128 stands for zero in the data rows.
Some points, one per row:
109 136 123 130 128 126 113 150 140 128 141 112 150 108 114 117 111 143 131 114 127 106 124 132
133 170 174 151 150 113 115 155 152 137 151 104 129 119 99 113 108 150 120 139 128 108 120 120
124 148 152 143 147 122 108 165 152 138 156 105 144 83 114 102 102 153 120 110 117 95 124 124
103 106 123 103 116 140 150 113 120 133 125 129 133 142 129 152 131 136 127 144 120 142 124 138
133 111 116 103 110 135 144 91 122 126 122 126 126 158 128 149 131 138 137 140 115 158 117 144
131 157 148 147 150 120 130 142 142 125 144 109 123 117 100 134 113 145 113 134 120 135 134 119
106 163 134 140 150 128 107 161 146 133 153 110 134 91 121 107 101 143 121 124 117 98 120 129
153 160 146 158 162 98 113 105 136 124 138 116 120 125 126 115 118 143 112 163 137 138 146 121
127 145 122 133 127 131 111 151 154 126 148 113 137 102 118 98 104 143 134 107 113 105 109 137
114 146 131 138 136 122 106 157 143 126 146 107 147 104 108 111 107 145 127 112 128 107 122 132
125 116 101 92 110 149 119 136 143 128 141 116 147 108 113 165 120 140 150 99 92 114 97 168
103 121 119 123 123 136 130 130 134 124 136 117 146 131 128 139 123 143 153 115 105 129 109 152
114 112 125 113 122 118 143 110 111 129 110 148 119 143 138 142 144 114 124 150 137 137 138 115
113 114 121 112 116 132 142 109 122 133 121 135 129 141 129 141 133 130 133 146 126 133 126 132
137 127 108 116 109 135 112 121 137 122 137 119 143 117 128 141 116 144 150 89 124 144 112 152
124 122 120 109 116 142 119 134 144 123 140 110 144 125 121 144 119 144 153 113 110 157 105 156
141 106 140 139 134 114 134 83 102 102 105 155 111 163 149 164 152 107 102 154 146 155 166 109
152 163 176 147 150 112 123 154 150 129 155 109 115 116 103 112 102 153 118 131 123 124 127 134
122 151 133 136 133 120 122 186 144 133 151 111 131 99 109 107 112 140 120 114 126 98 119 129
123 136 125 115 113 143 117 150 140 120 145 115 146 129 118 131 118 140 162 102 97 154 101 151
143 156 164 162 150 119 117 139 139 133 147 106 119 119 111 108 114 137 103 139 128 121 133 129
140 120 129 141 138 120 126 108 122 83 117 136 129 152 138 155 135 125 115 142 149 128 140 110
141 171 174 138 156 113 109 168 156 128 154 106 124 109 99 108 106 145 117 131 119 111 125 125
122 110 104 110 111 142 140 118 134 126 135 120 130 142 124 145 126 136 158 136 97 143 120 152
153 156 146 156 161 100 114 109 135 124 138 117 119 127 124 115 117 142 112 160 139 140 145 121
119 128 106 119 113 135 114 129 149 122 148 106 150 123 110 146 111 148 141 102 111 142 96 139
141 131 157 150 166 109 112 101 129 109 130 126 110 144 117 122 121 139 106 146 155 151 146 121
108 115 114 108 105 141 128 117 132 126 134 120 143 130 129 136 122 139 172 129 105 159 103 149
117 114 122 114 128 140 130 122 141 130 139 113 144 128 128 133 120 137 158 110 110 133 112 147
127 146 134 139 154 126 110 148 143 129 151 112 130 85 109 105 102 145 124 126 124 122 123 129
129 152 160 147 150 120 109 173 154 140 158 104 143 78 115 96 103 154 117 111 117 90 127 122
113 153 132 158 150 136 113 143 150 139 150 109 139 88 103 101 105 145 123 114 119 100 121 132
117 145 129 133 155 129 107 153 145 131 153 114 131 78 109 101 101 146 128 123 121 119 122 130
147 125 134 144 135 124 120 109 126 103 123 128 128 144 125 138 127 133 110 154 138 159 144 119
161 66 59 102 54 210 235 83 22 205 24 231 38 182 234 85 232 24 80 157 200 106 187 76
126 109 143 114 133 104 150 124 86 125 62 210 91 148 173 137 196 49 93 169 160 143 165 64
132 156 154 151 149 117 128 140 141 126 144 109 122 117 99 133 113 145 113 135 121 135 134 120
97 115 115 106 113 140 122 125 136 127 138 116 138 141 122 154 114 136 180 125 84 126 103 161
135 103 140 116 145 47 148 122 88 128 42 214 87 176 197 166 214 24 95 156 172 152 196 47
115 110 116 112 114 138 130 106 131 125 132 121 135 134 121 140 123 137 147 126 114 137 112 146
12 more points follow, each with its number after it:
137 129 147 165 147 105 121 106 117 114 131 126 123 145 123 126 122 136 104 146 134 141 146 117 0
120 130 118 107 106 144 120 139 138 120 140 117 143 137 121 142 121 139 165 104 93 161 99 156 1
96 114 111 122 109 138 129 125 135 119 139 116 143 135 124 136 127 136 164 122 91 138 101 153 2
132 132 102 121 118 133 115 127 146 122 145 108 151 122 117 161 111 141 136 100 123 136 106 156 3
123 105 109 124 115 131 182 114 44 128 31 231 79 164 224 139 226 24 99 152 168 126 167 77 4
133 126 128 139 144 123 121 104 120 96 118 130 118 153 133 154 135 132 109 166 143 130 143 114 5
104 100 144 129 149 55 156 97 74 123 64 208 86 170 173 151 209 29 100 160 190 198 214 52 6
128 149 122 130 131 126 114 146 141 133 151 106 149 109 118 121 105 143 132 115 122 118 107 141 7
218 91 37 152 39 217 213 77 43 218 47 208 45 167 213 38 209 45 75 154 207 53 198 72 8
130 169 167 147 150 116 114 157 153 137 153 103 130 114 101 113 108 150 121 135 128 105 120 123 9
112 114 120 101 115 145 127 138 145 121 137 111 152 131 110 141 122 138 151 100 83 147 98 154 10
159 148 159 150 157 102 125 142 138 123 138 119 118 131 116 92 115 136 112 147 139 112 135 122 11
Which two of these numbered points are nearest to each point below, looking only along the 7 directions in which the first points spread most? Their numbers follow each, nearest first.
142 112 129 137 134 121 129 103 121 82 115 136 129 158 138 158 137 125 120 136 149 132 137 112 > 5 0
113 106 108 111 112 155 147 88 115 134 121 125 131 134 120 153 126 132 142 135 108 139 121 132 > 2 10
135 130 151 168 150 102 122 111 117 116 134 125 122 146 121 125 120 138 103 144 131 142 147 117 > 0 5
121 105 111 120 115 131 176 113 57 128 48 213 91 163 207 141 208 43 106 149 161 127 160 87 > 4 6
155 162 163 152 154 113 122 129 141 125 142 116 121 127 107 105 113 143 116 146 136 136 135 118 > 11 9
238 79 19 158 20 237 235 62 22 237 24 231 21 180 234 19 232 24 62 162 226 37 219 56 > 8 4
121 134 128 117 129 131 109 157 147 133 149 110 147 82 117 116 97 152 134 101 122 107 111 137 > 7 3
129 117 108 108 110 153 116 127 138 123 138 119 150 130 122 137 120 145 170 99 99 144 103 158 > 1 10
130 159 174 149 156 118 119 140 155 141 148 107 119 95 99 115 98 151 113 125 125 112 133 134 > 9 11
151 151 157 144 148 110 114 145 134 126 141 120 119 122 121 132 122 134 110 136 136 115 136 122 > 11 9
108 137 125 130 137 128 104 136 144 126 146 107 144 104 108 123 103 149 132 109 115 114 110 135 > 7 3
Now 12 new points, numbered from 0 again:
128 147 133 160 147 134 115 135 142 131 144 114 135 101 109 108 112 142 123 121 123 105 125 129 0
115 154 138 156 152 133 115 148 150 137 150 108 136 92 102 100 106 146 122 117 118 101 121 131 1
119 98 138 106 129 102 156 122 74 126 44 231 84 152 188 145 214 28 89 174 166 145 172 53 2
132 153 148 145 147 121 117 163 146 121 153 109 150 102 109 98 101 142 130 126 125 102 123 121 3
161 138 140 153 148 115 124 105 121 98 125 123 122 152 127 124 122 127 95 145 148 110 140 109 4
90 107 118 116 112 137 117 131 130 126 139 116 145 139 126 142 121 135 157 108 108 142 104 156 5
127 138 113 140 135 137 111 172 140 138 153 109 146 82 115 114 104 148 124 116 128 106 109 135 6
129 177 152 140 150 118 112 161 146 132 158 103 139 98 100 81 100 146 129 119 131 117 110 127 7
133 136 135 141 147 122 120 113 125 105 125 126 121 142 124 143 129 134 111 159 140 128 140 116 8
151 150 166 169 152 106 121 133 138 131 143 109 132 113 110 107 109 142 113 129 129 105 135 128 9
107 108 120 103 122 146 152 109 120 134 122 129 118 143 134 148 130 132 132 133 144 150 130 128 10
129 102 137 117 132 104 149 121 85 123 59 212 90 150 177 142 197 47 93 171 164 146 167 65 11
The same question for these:
111 149 136 130 141 132 114 148 143 136 152 106 143 98 124 111 97 145 125 116 125 100 117 127 > 1 6
105 110 119 102 123 146 155 109 119 135 120 130 113 144 137 153 132 130 124 138 151 150 134 124 > 10 8
150 145 155 155 150 103 115 126 140 126 137 114 121 125 112 105 116 139 107 143 140 103 140 121 > 9 0
132 116 129 122 139 89 140 108 95 102 89 160 100 172 158 141 163 91 107 175 170 150 171 80 > 11 8
126 157 160 154 161 122 114 162 149 154 157 111 126 112 106 96 101 149 117 119 120 122 129 131 > 7 3
115 100 117 107 116 128 139 99 119 123 116 143 124 145 138 144 143 115 140 136 121 138 124 133 > 10 5
120 107 112 117 116 147 141 85 114 125 119 128 128 139 123 154 128 130 136 140 113 141 125 129 > 10 5
151 154 149 141 139 102 120 123 136 125 136 125 122 135 107 129 118 138 116 152 143 121 145 122 > 8 9
115 116 129 105 122 106 177 121 67 139 28 231 88 173 223 131 204 24 108 163 186 117 178 73 > 2 11
147 150 154 141 144 121 112 147 144 132 152 110 129 113 115 131 112 144 122 121 122 113 123 138 > 3 0
157 128 152 153 153 111 117 120 123 116 134 119 113 130 118 118 124 136 108 150 152 117 143 124 > 4 8
